Named turns come first, each shown by rows before and after it. Which turns, in which order, take the first row of each pair that follows to the second? Write the first one first, as in the answered first pair.
turn J_612:
[  7  -4   1   1   0   6  -8   6  -3  -5   1  -3   5  -2  10  -1   3  -6
   1   1   0  -1   8  -3  -6  -5   2 -10  -3   7  -2   2  19] => [  4   6  -5  -9   5   1   1   6   6   5  -1   0  11  -6   4   2   4 -10
  -3   2   7  -6  12   3  -1  -9  -7   3  -4  -1   3   3  16]
[  3  14   1   7  14 -16 -13  -2   3   9   8  13   2  -1  -3   4   1 -14
  -4   5  12 -15   5  -3   4  -3   3 -11  -1   3  -3   2   3] => [ -8  17  -8   2   2 -18  -7 -13   6   4  10   8  -4  -3  -1   3   3 -10
  -6   6  12  -7   3  -2   1   0  12 -16   5  -1   0   5  -7]
[ 7 -1  7  5  0 -2  2  5 -6 -5 -3  2 -1 14  3  8 -4  5  5  1 -1 -4 -2  5
  7  1 -1  3 -5  3 -2  0 -7] => [  1   3   2   2   1  -3   8   3  -4  -4  -2   4   0  12   2   8  -4   4
   2   0   0  -5   1   6   7  -1  -3   6  -4  -1   1   0 -11]
turn J_385:
[ -2  -7   0  12 -11  -2  -4   5  -3   4   0   2   1   0  -4  12  -6  18
   6  -1   2   3  -9  -1   3  12   1   0 -12  -1  -1   1  -4] => [ -6  -5  -1   8  -6  -2   0   6   0  11   0   0   2  -3  -6  17  -2  13
   3  -4   0  -1  -8  -1   2  12  -5   3 -12  -5   4   1  -4]
[  9  -3   3   6   4   4 -10   8  -1   3   0   4   7  -5  -2   2  -4  -9
   1   4  -3  -5   7  -3  -3  -2  -7  -3  -5   5  -4  -9  19] => [  8  -3   2   3   2   4 -12   7  -1   4   2   1   8  -8   2   1  -3 -11
   0   3  -3  -4   8  -4  -4  -2  -6  -7  -4   4  -4 -10  19]
[  5   3   3   7   5   1 -12  -5  -4  -5  -9   8   9   0   2  -6  -3   3
   7  -3   1  -7  -7   0   9  -8  -4   8  -5  16   4   4  11] => [ -6   4  -3  -5   6  -1  -3  -4  -1  12 -10   3   8 -13   5  -3   1  -5
  -2  -8  -4  -5   2  -1   3  -8 -13   9  -5   9  10   2  14]
[ -2   6 -12  -9   9  -2   2   0  15   4  -2   4   0  -1   2   7   3  -6
  -4   1   8  -5   8  -1  -2  -1  -5   2  -1   0   7  -5   0] => [  0  -1 -14  -6  -5   3  -4  -3  10 -11   2  -3  -3  -2  10   3   0  -4
  -6   3   4   7  10  -3  -3   3   5  -6   6   0   5  -8   0]
turn J_937:
[ -8  10   4   9   4  -3  -8   4   3   5  -4  -4  -1  25  11 -15  10  20
   5  10  10   9 -18  16   1  21   4  -4  -8  -3  11   7 -11] => [ -5  11   2   8   0  -3 -12   1   7   1  -4  -6   1  22  15 -16   8  16
   5  15  15   9 -14  17   4  16   8  -8  -7  -7   8   3 -11]
[ -2  -8 -10  -9  -3  -1   2   3   8   8  -2  -3  -5 -12   2   2   7  -3
  -5   3  -8   6   5  -3  -5   1  -7  -7  12  -6   7  -1  -1] => [ -1  -9   0  -3   6  -1   7   9   4  13  -3  -3  -9  -6  -1   4   9   3
   4  -3 -11   3  -2  -4  -7   3 -13  -5   6  -4   9   4   3]
[  7 -10  -1   3   1   5  -9   8   4   0  -5  -6  -1  -7   6   1  -5  -7
 -10   5  -2  -2   9   0  -5  -6   1  -6   2   7  -6  -4  11] => [  2 -10  -2   0  -1   5  -4   9   3   2  -6  -8  -3  -8   6   1  -5  -6
 -10   2  -4  -1  10  -2  -6  -7   0  -7   3   5  -4  -3  10]
[12 -3  1  2 -6 -3 -2 -4  5 -7  9 15  2  8  0 -5 -8 -4 -4  9  9 -6 -1 -7
  3 -6  3  3 -1 18  2  0 -6] => [  6  -2  -8  -6 -13  -4   1  -9   9  -4  10   7   1   2   3  -4  -6  -5
 -12   8   6  -2   5  -6  -1  -4   6   1   4  13   2  -2  -7]
Pairs:
(2 to 3 turns a pair)
[ -9  -6  -8 -16   9  -8  16  -4   9  19  -4  -9   8 -14  -2   0   9 -18
  -6  -8  -2  -7  18  -3  -5  -2 -14   4   0  -8   5  -9  10] => [-12   9 -11 -18   5 -14  21 -16  13  11  -3   1   4  -6 -11   1   6  -2
   2  -6   7  -4   4   8   3  -1  -4  13   2 -12   8   4 -14]
J_937 J_937 J_612
[ -1  -2  -2 -12  -3   9   5  10  -8  15   6  -6  -2  -1   7   7  13  -6
  -3  -1  -5  10   7  -6  -7  10   4  -3   2   1   3 -13   9] => [ -3  13  -4 -12   3  -2  10   4  -1  13   3  10   1   9  -7   7   5   3
   3   3   8   2  -2   5   6   3   4  13  -2  -3   7  -2 -10]
J_385 J_385 J_612
[ -6 -16  -1  -4   0  -2   8  13  15   2 -10 -12 -11  -4  -1   3   6 -17
 -11  -4  -3  -7  -5 -17  -6   6   7 -10 -11   4  -5  -3  18] => [-12 -11 -10 -10  -3  -5  13   9  21   4  -9 -12 -14  -5  -2   3   6 -18
 -14  -5   1  -3  -1 -14  -7   3   7  -7  -9  -1   1  -1  10]
J_612 J_612
[  3 -12  -8   2  -7   4 -10   1  -1  -8   7  -6   4  -7  16  -9   2 -10
 -11   1  -4   2  12  -8  -8   2  12 -10   6   7  -1 -13  11] => [ -4 -15   5   5   5   4   3   8 -10  10   3 -10   0  -5   9  -6  10  -2
  -5  -8 -14   1   1  -9 -15   6   0 -10  -1   8   2  -3  15]
J_937 J_937
[-11  -2  -7  -9  13   8   9   7   0  21   8  -4   3 -12   2  -9 -17  -4
 -15  -5  -7   1   6  -5  -7 -16  15   3   6   2   4  -6   5] => [  0  -1  11   5  24  10   3  13  -6  18   6   2   7  -1  -2 -10 -20   3
  -2  -4  -4  -8  -1  -4  -2 -20  13   9  -2   8  -1  -4   7]
J_937 J_937
[  5   7  13  12  -4   9  -9  13  -5   4  -9   4   8   4  -5   2  -5  12
  11 -10  -5 -10  -9   9  -4   2  -7   9   2   1  -9   7   1] => [  3   4  12   9   0   9  -6  16  -3  12  -8   1  10  -2  -3   5  -4   7
  10 -14  -5 -11  -3   6  -6   3 -12   8   1  -1  -5   4   8]
J_385 J_937
[-10  -3 -23 -15  -8  -3   2  -2   8   6  -1  -7   5 -14   8   3   1 -15
 -17   4   2   1  18  -4  -4   0   2   2  10 -12   7 -15   3] => [ 19  -1  -4  12  -2   3 -21   3   0 -18  -3   5   8   4   5  -3  -9  -9
   3  15  10  -7   7   1   7  -6   8   4   3   5  -5 -16   8]
J_385 J_612
[ -1   2 -11  -7  -9   3  -9  -2  -1  -3   2  -7   3 -10   9  -5  -2  -5
  -8  -2   4   4  14  -2  -4  -3   8  -7  14   1  -2  -9  12] => [  2   6 -11  -7   2   1  -7   4   4   5   0  -2   5 -10   6  -5  -1  -7
  -4  -1   9  -4  18  -2   1  -7   1   0   8   0  -2  -9  15]
J_612 J_612
[-12   0 -14  -1  -7 -10  10  -9  -1  -9   0  -1  -8   1  -1  -2   8  15
   0   5  -4  10 -10   4   0   0  11   3   2 -11   3   9 -10] => [  0  -8 -11   5 -13  -1  -5  -5  -6 -18   0  -6  -4  -3  11  -6   4   6
  -2   8  -6   9  -4  -2  -2  -2  15  -7   5  -4  -1  -2   6]
J_612 J_937 J_937
[ 24 -19  -2  26  -5  24 -17   7 -18 -31  -6 -11  -6   1  -5  -6   6   0
   3  -3   0  14  14 -10  -6   8   9   1  10  18 -11 -11  19] => [  6 -23 -17  10 -17  21  -5  -1 -12 -16  -4 -24 -10 -15  -1  -4  13  -3
 -12 -13  -6  22  22 -11 -17  14   6  -4  16   8  -4 -12  15]
J_937 J_937
[-11  -3  -2  -1   0  -3  20  -5  -2  19   2 -10 -12  -8  -7  -7  18  -1
  -6 -10  -7  11   2  -6 -17   7   1 -11   3   7  16   8  -3] => [ -8   3   5   7   7  -5  23  -4  -4  16  -1  -2 -10   0 -14  -5  15   8
   4 -10  -4   6  -7  -2  -9   4   1  -3  -2   5  13  18 -12]
J_937 J_612 J_612
[  4  -1   6  10  -7   5  -7   0   0 -23  -4   0   0   0 -13   3  -4   7
  16   2  -9  -9 -15  -7   6   7  20   1   1  -5  -7   6   0] => [ 10 -10   6   8  -4  10 -15   7  -2 -18  -2  -2   3  -7 -10   5  -2  -5
  11   1 -11 -11  -6 -14   2   6  13  -2   2  -3 -10   3  18]
J_937 J_937 J_612
[-11   2  -1  10  -9  -6   4  -8   1 -11   3   4  -4  13  -1 -13 -21  -5
   9  10  -2   8   6  -1  12  12  17   6   2 -11 -11  12 -20] => [-13 -15   4   9  -7   2   2   2  -8  -3   3  -7  -9   6   5 -14 -13  -8
   5   2 -19  12  11 -11  -1  21  14  -8   3  -8 -11  10  -2]
J_385 J_385 J_612
[  5 -22   2 -11  11   2  -6  14  -8  24  -9  -7   2   1  -4  -9  26  -7
  -9  -8  -1  -7  -7  -1  -2   7  11   9 -12 -11  18  -8   5] => [  5 -26  10  -3   8   5  -6  13 -13  20  -9  -6  -3   7  -4 -11  24   3
  -2  -8  -6  -2 -15  -3  -2  12  18   3 -12  -8  17  -1  -2]
J_612 J_612 J_937
